128 stands for zero in the data rows.
What is the hidden score of each row? Scores go from 0 to 40, and 20 is about the middle. The score is a weighted sum of the row's numbers plus the product of two more (or one squared), each taken from its middle value.
[107 132 131 142 148 117 134 155 130 171 113  94 142 139 171 123 134 152
 127 121 123 140 142 151 124 126 139 161 174]: 18
[123 138 156 142 149 105 138 144 117 143 134 114 142 131 142 107 148 128
 112 111 141 134 131 140 118 102 136 127 127]: 20
[149 120 148 147 139 119 147 126  99 144 128 125 109 137 116 125 151 113
 127 120 149 121 143 122 137 112 137 111 134]: 19
[121 109 138 145 153 123 137 150 126 141 139 130 123 137 125 141 130 140
 129 136 141 135 149 153 129 110 131 127 135]: 17
[170 179 118  34 110 206   3   0 231  94  68 240 255  13 221  85   0 188
  20 105  31 155 162  83 119 251  18 156  38]: 21
[109 128 135 144 141 127 135 144 121 146 139 113 144 141 144 101 126 115
 125 123 141 138  87 147 104 101 143 128 132]: 24
[107  96 142 111 145 137 140 150 158  97 138 115 104 159 143  98 130 127
 153 128 144 144 120 161  80 135 138 123 133]: 19
[108 124 112 145 150 143 144 142 131 142 138 124 140 138 121 141 123 114
 141 135 138 134 115 132 102 121 134 107 108]: 29
[108 157 126 152 123  87 146 128 107 116  99 102 136 134 133 126 168 107
 144  93 143 100  95  77 174 107 152 129 173]: 21
[111 155 130 121 132 110 130 139 144 105 122 125 118 143 128 127 152 134
 138 131 130 144  93 140 134 112 148 117 150]: 21
[110 156 118 100 120 116 127 140 158 100 109 127 119 136 123 122 153 141
 134 120 125 155 111 154 147 119 156 116 159]: 18
[142 109 145 146 135 121 148 130 114 127 139 125 108 133 130 129 149 116
 125 135 145 121 134 138 106 121 133 111 132]: 19
[107 149 128 136 137  97 140 144 121 148  99  94 136 137 158 116 157 142
 163 102 127 125 119 116 148 118 151 153 174]: 19
[102 122 131 137 139  58 128 137 119 105 128 109 107  92 109 167 143 114
 130 125 116 115 117 117 147 113 124 121 107]: 13
[144 157  98  89  87 156  64  68 192 100 109 186 207  71 157 142  53 179
  93 135  76 144 149 100 155 189  63 148  49]: 20
[145 116 150 144 133 111 146 132 116 123 132 122 109 130 129 124 150 119
 125 133 149 124 136 135 113 119 133 116 126]: 18
[142 155  98  86  86 124 127 142 143 111 124 124 101 127 109 110 140 132
 161 119 130 150 124 157 152 119 146 113 149]: 15
[112 127 122 132 138 137 136 135 159 103 118 123 123 175 111 115 149 157
 134 171 132 147  92 149  85 123 148  97 137]: 25
[123 149 130 159 123  70 156 139 122 100 135 105 132 124 112 173 179 152
 161 119 126 108 109  81 144 117 145 114 140]: 27
[102 116  92 120  95  60 138 136 119 153  99 111  98  94 119 149 186 156
 179 140 107  69 137 146 181 126 122 120  94]: 15
[ 88 132  78 148 125 144 109 113 101 140 137 157  78 102  87 156 144 117
 143 116 108  98 148  98 158 137 116 203 117]: 19
[144 157 139 128 118 113 133 144 106 112 138 117 120 138 123 122 141 127
 138 122 132 121  86 114 157  98 149 120 153]: 20
[ 89 129  78 133 118 164 102 112 103 141 130 166  75  98  83 151 134 116
 147 115 101 101 153 106 151 147 105 215 109]: 20
[178 169 102  78 107 161  75  82 171  81  98 175 208  93 127 129  81 181
 141 184  93 135 107  45 125 170  74 185  89]: 39
[113 111 106 165 128 121 128 153 145 171 160 130 130 168 136 182 103 134
 158 139 129 130 147 139 123 131 116 149 153]: 31
[124 115 130 140 146 138 141 147 130 122 135 113 133 151 138 124 126 134
 131 129 137 136 128 145  96 131 143 130 131]: 23
[135 132 114 112  98 113 139 152 128 120 113 128 125 123 119 135 135 130
 126 155 124 133 128 188  64 135 134  89 140]: 30
[147 122 146 136 141 113 142 125 127 136 136 119 116 127 132 127 163 123
 131 118 147 120 152 128 137 118 137 121 122]: 20
[111 145 139 108 130 106 139 150 151  94 110 116 124 156 141 113 122 134
 138 134 136 124  95 163  80 122 141 113 137]: 26
[120 129 119 151 121  55 147 136 116  86 130 108 109 114  99 173 180 144
 179 122 117 101 111  87 156 119 132 101 120]: 19
[123 134 145 151 124  76 146 139 112 101 129 101 135 131 118 127 137 114
 134 125 140 117  99 100 130 118 134 100 141]: 17
[113 131 120 130 137 140 138 137 161 103 118 124 124 177 111 116 148 156
 134 169 132 142  94 153  85 124 152  98 136]: 27
[103  85 136 115 131 142 141 143 159  97 147 117 104 160 135 102 132 115
 155 126 143 153 120 165  81 139 142 119 128]: 19
[136 135 118 115 116 112 133 152 140  85 162 123 109 124 104 136 139 161
 152 151 127 143 120 163 130 124 150 118 111]: 17
[164 126 168 143 126 127 144 125  88 127 151 116 108 124 104 114 131 124
 123 108 138 126 135 136 150 106 145 109 137]: 17
[110 106 136 147 156 122 134 150 135 144 132 126 132 145 135 134 132 138
 127 136 143 144 146 167 107 115 136 132 137]: 22
[118 120 131 129 138 138 136 147 141 122 132 111 123 159 139 107 120 132
 152 121 135 136 123 146  88 126 147 127 139]: 23
[204 147 116  74 113 217  48  48 179 189  62 152 231  55 179 164  57 166
  62 153  61 136 142 109 161 199  54 131  39]: 30
[113 120 127 128 137 135 137 144 143 117 131 113 120 155 134  97 133 127
 143 124 147 138 102 141  94 121 145 122 133]: 19
[135 138 157 144 147 114 136 140 109 146 135 113 135 133 139 103 152 123
 119 107 134 117 116 137 116 100 138 130 137]: 22
[151 195  76  43  83 188  11  17 235  96  76 232 237  35 209 134   4 207
  62 142  31 161 163  83 171 237  23 172  31]: 22
[151 132 103  88  88 142 135 143 138  88 143 119  90 141 100 111 148 132
 179 121 131 145 128 163 124 135 149 107 133]: 22
[133 107  86  80  68 149 131 114  99 160 180 145  99 103 112 151 105 123
 126 107 147 104 213 139 207 116 126 113 120]: 10
[101 106  76 196 160 135 138 128  97 146 168 130 103 118  76 172 141  99
 140 126 128 124 135  71 172 121 129 168 150]: 12
[134  96 151 153 144 118 143 142 131 152 153 111 136 159 122 140 109 108
 139 132 143 128 120 141 111 125 119 109 130]: 27
[170 127 135 146 103 114 150 125  97 130 149 128  95 142 116 146 114 107
 135 137 152 102 137 116 151 111 131  96 145]: 21
[ 87 134  72 144 126 153 105 116 100 140 135 159  77  97  83 154 144 116
 144 115 103  99 144 102 151 139 112 209 109]: 19
[112 119 126 143 120 123 138 142 149 103 139 122 132 168 104 112 124 118
 145 158 148 117  68 133 108 115 140 108 124]: 27
[118 154 123  94 115 121 125 139 153  98 116 126 113 134 128 117 149 136
 137 121 123 153 115 160 153 117 152 115 160]: 18
[118 118 124 117 136 142 141 135 155  95 127 114 113 169 119 105 137 150
 162 152 142 147 117 141  86 137 157 101 142]: 23
[100 113 103 147 160 152 120 161 153 197 138 138 153 154 161 170  94 134
 122 153 128 154 171 165  95 134 113 171 170]: 38
[123 107  95 106 104 119 100  97 157 170  93 131 156  82 129 179 122 123
 115 153  88 105 168 140 183 158  81 104  33]: 22
[142 117 125 114  99 173 134 118  98 161 163 130 114 119  79 127 120 113
 132 115 127 155 155 132 159 121 145  91 137]: 15
[118 120 136 146 128 112 138 149 128 145 140 113 143 165 141 131 123 147
 155 132 137 119 105 132 107 125 137 130 137]: 27
[131 144 153 145 145 111 137 143 114 145 132 116 139 130 139 104 154 128
 121 113 137 126 123 137 118 101 145 130 127]: 23
[ 99 114 105 148 157 158 125 155 152 206 131 139 161 147 172 158  99 119
 118 159 132 160 162 153  92 134 115 166 179]: 33
[125 119 132 138 149 139 141 142 132 127 131 114 129 151 136 123 135 136
 134 127 140 130 127 146  99 126 147 124 128]: 24
[104 121  92 159 150 142 119 160 153 212 141 118 164 125 154 187 111 213
  91 196 104 125 213 203  95 150 101 182 148]: 34
[122 141 128 164 127  69 156 134 103  93 130 102 139 126 102 133 157 112
 132 123 139 108 101  84 140 116 141  90 150]: 16
[127 131 145 155 147 152 151 132  99 107 137 122 142 147 108 113 131  92
 124 103 145 145 110  85 122 108 145  98 148]: 19
[131 136 179 134 153 126 144 129 112 126 113 111 129 136 175  93 149  98
 115  86 153 144 115 141 110 105 147 137 152]: 22
[104 130 123 131 137 139 138 140 158 105 119 124 129 176 114 116 151 157
 130 167 129 147  97 155  90 126 152  97 137]: 26
[102  86 145 108 134 122 144 143 161  90 135 117 101 170 139 101 141 127
 163 141 142 134 125 155  85 139 140 122 118]: 24
[169 104 136 119  91 116 145 117  89 133 144 139  87 128 113 129 104  95
 103 145 156  74 163 125 162 117 124  86 146]: 14
[ 99 126 147 134 149 128 137 133 121 132 113 105 142 142 165  87 138 102
 121  85 149 138 112 129 101 104 144 148 155]: 16
[106 165 107  87 115 116 125 138 171  97  87 130 135 142 132 121 149 138
 133 124 123 147 109 161 133 122 147 119 169]: 20
[ 92 112  41 191 139 191 107 118  88 161 183 175  72 104  55 181 132  93
 136 122 116  97 157  69 172 139 106 230 136]: 17
[151 131  80  97  71 127 137 150 146 114 136 122  91 145  91 112 148 142
 206 132 132 140 146 174 124 143 146 121 144]: 20
[179 171 107  85 106 160  79  81 165  85  96 169 205  90 126 128  85 177
 146 186  95 131 107  51 122 169  75 172  80]: 37
[103  92 128 133 142 162 138 141 138 127 135 127 129 157 141 132 123 109
 128 125 137 154 128 149  87 138 134 135 147]: 20
[123 102 125 133 165 123 141 152 153 138 130 107 135 170 159 123 119 134
 161 131 139 142 134 138  65 143 133 140 157]: 26
[141 135 117 128 106 142 142 131 109 120 153 130 103 125 107 143 136 110
 143 126 138 128 125 116 157 116 141  88 138]: 19
[132 140 151 140 151 114 134 142 113 143 131 113 137 141 138 103 155 125
 122 108 140 125 122 134 117 100 138 126 135]: 21
[111  99 136 121 148 138 146 145 154 110 133 109 116 163 146 103 124 132
 154 118 136 136 128 150  77 135 141 130 133]: 22
[182 222  68   0  96 236   0   0 255 114  36 255 255   0 254 121   0 255
  59  97   0 180 164  36 175 255   0 219   0]: 26
[112 142  79  94  98 160  67  60 151 168  54 194 136  75 140 120 113 122
 108  81  69 128 134 114 179 188  71 196  78]: 22
[115 118 125 155 148 133 141 137 124 143 140 125 135 132 114 138 131 107
 133 130 147 126 134 127 103 117 133 110 112]: 26
[ 86 133  73 147 118 156 108 117 103 136 136 162  76 100  83 155 139 115
 146 115 103  99 149 106 154 144 112 206 119]: 20
[117 102 109 149 142 130 132 160 146 163 160 141 121 165 126 171 112 146
 153 150 139 132 164 159 128 117 118 147 148]: 24
[102 152 140 143 139  92 133 164 128 139 115  97 156 118 148 151 129 144
 140 113 121 148 110 130 121 116 143 153 168]: 20
[ 98 148 135 161 143  78 146 154 124 127 140 100 148 109 122 167 138 136
 120 123 122 127 105 119 142 108 143 141 143]: 19
[132 147 156 148 146 113 137 139 115 140 134 113 133 131 139 104 154 124
 121 112 140 127 125 137 115 101 136 126 124]: 23
[125 116 151 141 150 116 141 124 116 128 110 106 129 120 125 106 148  90
 100  95 142 144 138 130 113 118 142  97 134]: 13
[ 98 105  96 200 161 150 138 141  96 153 175 120 114 128  90 158 145 101
 109 133 143 147 129 111 145 118 133 162 136]: 13
[159 131 165 137 150 105 142 137 106 125 133 113 109 130 142 109 151 139
 117 119 142 123 131 135 125 110 144 119 129]: 18
[100 139 105 168 104  70 155 146 138  93 132 121 143 139 108 196 174 168
 163 151 123 101 106 106 162 120 144 111 134]: 25
[148 139 153 150 147 113 132 140  95 131 137 115 126 129 122 109 149 118
 112 119 134 128 107 121 145  97 148 124 143]: 15
[113 134 149 115 133 108 139 140 131 103 108 106 127 130 138  97 141 124
 122 152 143 154  64 158  75 126 160 108 148]: 17
[147 131 174 146 154 106 141 132 117 125 136 110 122 126 112 119 148 125
 120 108 137 133 153 144 136 110 143 119 123]: 20
[129  89 176 123 153 100 145 139 121 126 154 107 103 131 133 131 123 112
 114 106 155 116 170 140 134 120 120 111 132]: 14
[139 101 156 147 147 111 143 141 125 136 139 118 124 135 121 135 129 107
 132 134 144 120 145 137 125 117 132 104 124]: 21
[135 130 139 106 108 122 131 150 139 105 111 126 123 129 127 131 140 137
 130 146 120 148 114 193  67 142 142  87 138]: 25
[ 97 154  95  88 109 127 113 127 177 125  85 134 141 140 153 117 143 124
  91 148 130 151 136 202 154 117 119 123 153]: 12
[101 146 120 145 111  69 149 140 133  85 131 117 137 136 113 171 167 164
 153 149 129  99  87 106 133 121 141 107 136]: 25
[147 110 151 141 135 117 145 132 115 126 129 124 111 127 129 126 147 118
 123 132 144 120 134 134 112 118 135 118 130]: 17
[111 194  40   0 131 255   0   0 255 155  15 255 207   0 231 142   0 247
  16  97   0 160 158  58 213 255   0 255   0]: 25
[124 162 128 116 130 116 133 141 135 102 122 120 112 137 126 116 144 132
 136 122 134 134  92 132 157 105 153 113 161]: 20
[112 136 134 119 126 126 139 148 143 117 125 113 126 155 137 105 124 137
 144 122 138 130 107 148  82 119 143 117 135]: 23
[146 152 108  83  83 133 129 142 131 101 132 122  97 129 108 111 136 133
 157 121 129 148 123 159 156 120 151 106 149]: 16
[150 167 121 152 132 133 124 123 137  73 136 135 172 138  93 160 133 149
 146 181 132 112 115  92 108 129 122 133 117]: 34
[119 156 137 127 123  80 144 137 126 100 106 111 137 127 127 118 168 142
 137 150 133 137  75 144  97 126 163 107 146]: 21
[127 103 133 149 142 136 151 134 119 123 143 126 120 139 123 129 138 119
 125 134 146 122 122 139 105 123 135 115 132]: 19
[152 140 163 147 137 111 136 135  95 130 150 115 117 132 123 117 148 124
 112 118 132 122 114 118 147  99 144 123 141]: 18
[122 139 136 105 126 114 136 142 141  94 102 123 121 130 126 127 142 147
 119 147 114 150 117 176  78 136 148  87 152]: 18
[143 106 171 143 134 106 142 134 121 137 137 123 115 127 120 138 142 113
 126 132 149 123 152 133 127 119 128  98 130]: 18
[137  91 122 111  89 138 140 135 106 114 157 139  98 136  85 125 116 100
 111 164 143  93 167 142 154 122 135  69 140]: 10
[133 135 168 145 157 104 135 138 114 137 142 112 127 126 130 108 151 121
 107 115 141 136 131 140 129 102 143 129 132]: 18
[150 119 108 120 125 140  97  88 149 160  90 125 166  89 144 183 109  95
 107 130  88 123 144 113 191 158  89 108  63]: 26
[123 139 124 146 122  56 153 142 122  88 130 106 124 111 106 179 182 155
 167 121 122 105 109  81 156 117 143 104 129]: 21
[154 150 138 147 135 113 135 139  92 125 138 118 118 136 122 126 137 119
 116 121 138 127  96 116 158  98 148 123 152]: 17
[170 137 191 124 146  96 143 105 100 135  95 113 117 113 145  94 171  91
  71 116 133 154 122 135 120 125 160 105 142]: 18
[178 134  78  95  47 144 139 142 123 120 149 121  78 130  97 106 135 131
 195 125 138 140 143 171 141 131 145 101 132]: 16
[125  88 174 127 155 104 146 136 122 130 151 107 110 133 130 129 121 108
 113 105 153 124 168 143 128 120 125 113 132]: 15
[113 121 159 127 157  89 130 154 127 135 150 101 118 135 119 107 123 118
 129 117 144 145 111 135 108 100 134 126 132]: 14
[124 122 137 142 141 140 138 140 123 125 139 116 125 150 130 115 133 135
 133 124 137 131 123 147 103 121 144 124 125]: 23
[112 145 149 119 122 118 147 140 128 105 103 122 132 157 133 123 139 120
 130 149 134  96  94 128  96 127 139 111 111]: 34
[113 120 132 117 132 130 139 142 146 109 129 115 111 155 133  99 133 126
 143 131 145 136  94 145  96 122 146 119 138]: 20
[177 130 190 121 148 105 141 109  97 137 109 112 109 121 134 101 167  90
  90 119 142 148 131 133 130 121 148  97 141]: 19
[110 151 161 114 116 106 145 149 136  99  98 121 133 166 134 115 131 137
 129 150 125  99  96 141  81 126 146 105 119]: 34
[142 126 150 146 148 130 144 138 118 128 138 116 116 137 128 112 145 136
 131 125 142 126 132 142 112 117 144 117 121]: 22
[111 109 133 105 132 119 141 141 149  99 135 118 110 157 137 102 134 120
 149 137 147 132  96 145 100 124 144 120 129]: 20
[114 138 132 148 139  95 141 137 148  87 105 129 146 156  93 151 163 131
 151 159 133 119 113 110 118 122 140  97 153]: 29
[131 148  49  42  86 175  21  13 219 198   7 229 169  34 187 134  63 179
  73  93   7 138 133 124 204 241  23 185  21]: 24
[ 99 158 108  93 113 117 125 134 173  98  82 129 142 145 138 120 142 142
 139 126 126 144 122 175 132 123 144 120 172]: 17
[180 116 191 114 127 112 146 107  94 144 133 111 100 116 119 110 155  85
 105 116 140 139 137 127 132 124 139  92 136]: 22
[147 145 110  84  90 134 128 140 134  98 134 121  97 123 109 113 146 132
 164 121 128 145 123 150 153 122 154 106 143]: 17
[107 144  99 162 120  76 153 152 109 161 108 103 140 116 129 155 184 163
 175 121 113 108 115 104 176 118 144 137 169]: 16
[103 145 128 122 138  78 140 149 143 119 124 110 146 144 141 130 144 130
 143 137 132 118 115 118 120 119 142 135 150]: 22
[105 146 131 116 143 137 150 128 157  79 116 116 140 163 126 117 129 119
 142 115 146 149  89  91  87 117 156 103 162]: 30
[101 130 142 161 141  75 140 138 112 115 133 109 135 108 105 153 150 102
 112 122 127 124 104 106 159 105 134 118 133]: 14
[117 127 125 124 140 135 134 145 135 124 130 112 125 156 137 102 131 129
 147 123 135 135 109 142  98 121 141 125 133]: 22
[132 125 140 143 143 130 140 137 118 128 139 115 121 138 131 117 147 137
 127 127 142 129 126 144 111 118 142 120 124]: 20
[177 122 131 144 111 107 146 128 102 136 146 130  91 138 124 143 121 111
 135 131 153  97 148 111 160 111 128 103 144]: 18
[140 122 155 139 144 110 139 140 122 133 127 117 127 143 137 115 139 122
 134 121 146 114 134 129 116 113 138 114 134]: 21
[128 116 140 138 144 133 144 142 129 125 138 115 125 143 134 123 142 138
 132 129 136 126 129 152 104 126 143 123 125]: 23
[121 113 129 149 140 124 140 152 126 143 145 136 119 145 119 161 128 146
 139 142 145 131 142 144 139 111 134 131 133]: 19
[159 111 143 120 113 157 137 116  88 154 165 117 112 120  89 123 114 104
 119 118 140 143 145 130 155 116 139  90 142]: 14
[179 101  99  77  31 137 132 132  97 151 162 134  84 106 136 124 111  96
 155 151 153  94 170 160 146 131 127  81 122]: 21
[200 132  59  71   0 190 121 115  84 187 193 180  84  62 141 151  89 117
 134 162 148  63 214 152 200 156 106 142 108]: 32
[100 123 140 135 139 130 143 130 104 124 122  98 134 146 148  82 114  87
 130  82 157 122  88  93 110 101 145 140 158]: 14
[142 133 149 117 125 106 140 126  79 136 144 107  98  99 138 114 122 110
  94 101 133 112 144 139 163 109 134 134 131]: 16
[154 135 104  88  86 142 136 137 124  88 142 120  89 127  98 112 133 128
 173 120 128 142 126 156 142 128 155 105 135]: 17
[154 123 154 133 138 155 138 124  88 141 150 118 113 129  96 124 128 106
 126 130 144 145 122 132 159 112 155 109 145]: 19
[106 148  97 157 122  82 152 148 113 149 109 100 141 121 131 148 185 154
 174 113 122 113 114 103 176 115 151 136 173]: 16
[149 111 151 146 135 113 145 133 118 126 131 122 110 131 130 123 156 117
 124 130 145 117 138 139 114 118 139 119 127]: 18
[100 123  93 115  83 110  99 107 168 106 124 154 165  97 135 161  99 159
 132 138 102 126 154 132 163 156  88 131  58]: 17
[160 136 109  88  84 147 132 138 118  92 148 120  92 126 102 112 130 131
 161 125 125 135 131 160 145 128 148  97 134]: 17
[107 104 129 127 137 146 140 145 140 124 135 120 129 151 138 124 121 126
 134 127 139 144 125 153  86 135 140 129 136]: 21
[131  96 149 148 137 114 137 137 128 145 148 114 129 143 124 131 118 105
 142 134 147 129 129 135 119 120 128 102 128]: 21
[109 107 127 151 154 134 144 141 133 126 122 137 140 146 109 121 159 114
 125 148 150 134 138 143 100 118 132 106 141]: 16
[173 167 102  93 108 149  87  89 161  87 100 163 199  90 119 135  96 172
 158 180 102 128 108  53 127 161  80 168  91]: 33
[113 167 113  99 129 109 129 137 158  96 104 126 123 134 134 119 154 137
 138 118 127 148 101 143 148 115 151 115 167]: 18
[141 125 147 146 141 114 147 139 116 125 130 118 114 132 134 117 149 132
 126 129 142 122 140 139 109 118 145 116 123]: 20
[129 129 147 154 147 149 148 122 102 112 145 124 133 139 110 113 147 100
 121 111 139 140 124  93 118 111 142  97 144]: 20
[104 116  77 194 154 139 133 137 104 152 175 121 115 125  90 169 149 104
 137 119 136 124 129  66 167 119 127 178 161]: 15
[177 168 106  83 108 159  76  84 165  84  96 169 201  89 121 131  89 182
 148 188  91 132 104  48 124 166  80 173  89]: 38
[129 119 151 127 146 108 134 154 133 115 148 103 112 122 113 125 120 118
 132 116 147 148 126 150 103 112 143 127 134]: 15
[121 140 149 155 147 144 146 121  99 100 144 123 146 147 114 114 128  85
 121  96 149 148 106  74 121 106 152  99 157]: 20
[123 119 143 140 149 115 140 126 120 128 114 105 133 124 129  99 143  91
 103  96 140 145 139 134 114 117 140  96 134]: 14
[128 114 154 139 152 114 135 130 116 128 112 107 127 120 131 111 149  92
 100  95 139 141 137 129 118 118 136  97 134]: 13
[116 131 161 137 145 127 141 126 127 116 115 109 143 145 163  93 137  76
 130  79 156 131 117 100 109 102 138 133 158]: 19
[104 143 141 137 136  52 139 151 132 111 112  95 139  93 127 164 154 142
 141 128 102 134 110 112 160 110 140 119 138]: 12
[111 131  99 116  93  90 114 112 142 110 115 140 115  84 113 157 146 140
 163 104 103 113 147 109 148 144 107 130  68]: 17
[172 106 150 123 107  99 144 115  92 134 127 131  91 129 119 131 113 100
 109 136 157  79 163 111 156 117 119  95 157]: 12
[133  90 181 124 153 100 147 135 117 127 153 108 106 135 129 130 127 115
 112 109 149 114 177 142 138 122 124 109 132]: 16
[132  89 177 122 146 101 149 141 120 128 157 107 107 131 131 130 122 111
 111 107 150 121 172 140 128 123 125 111 131]: 15
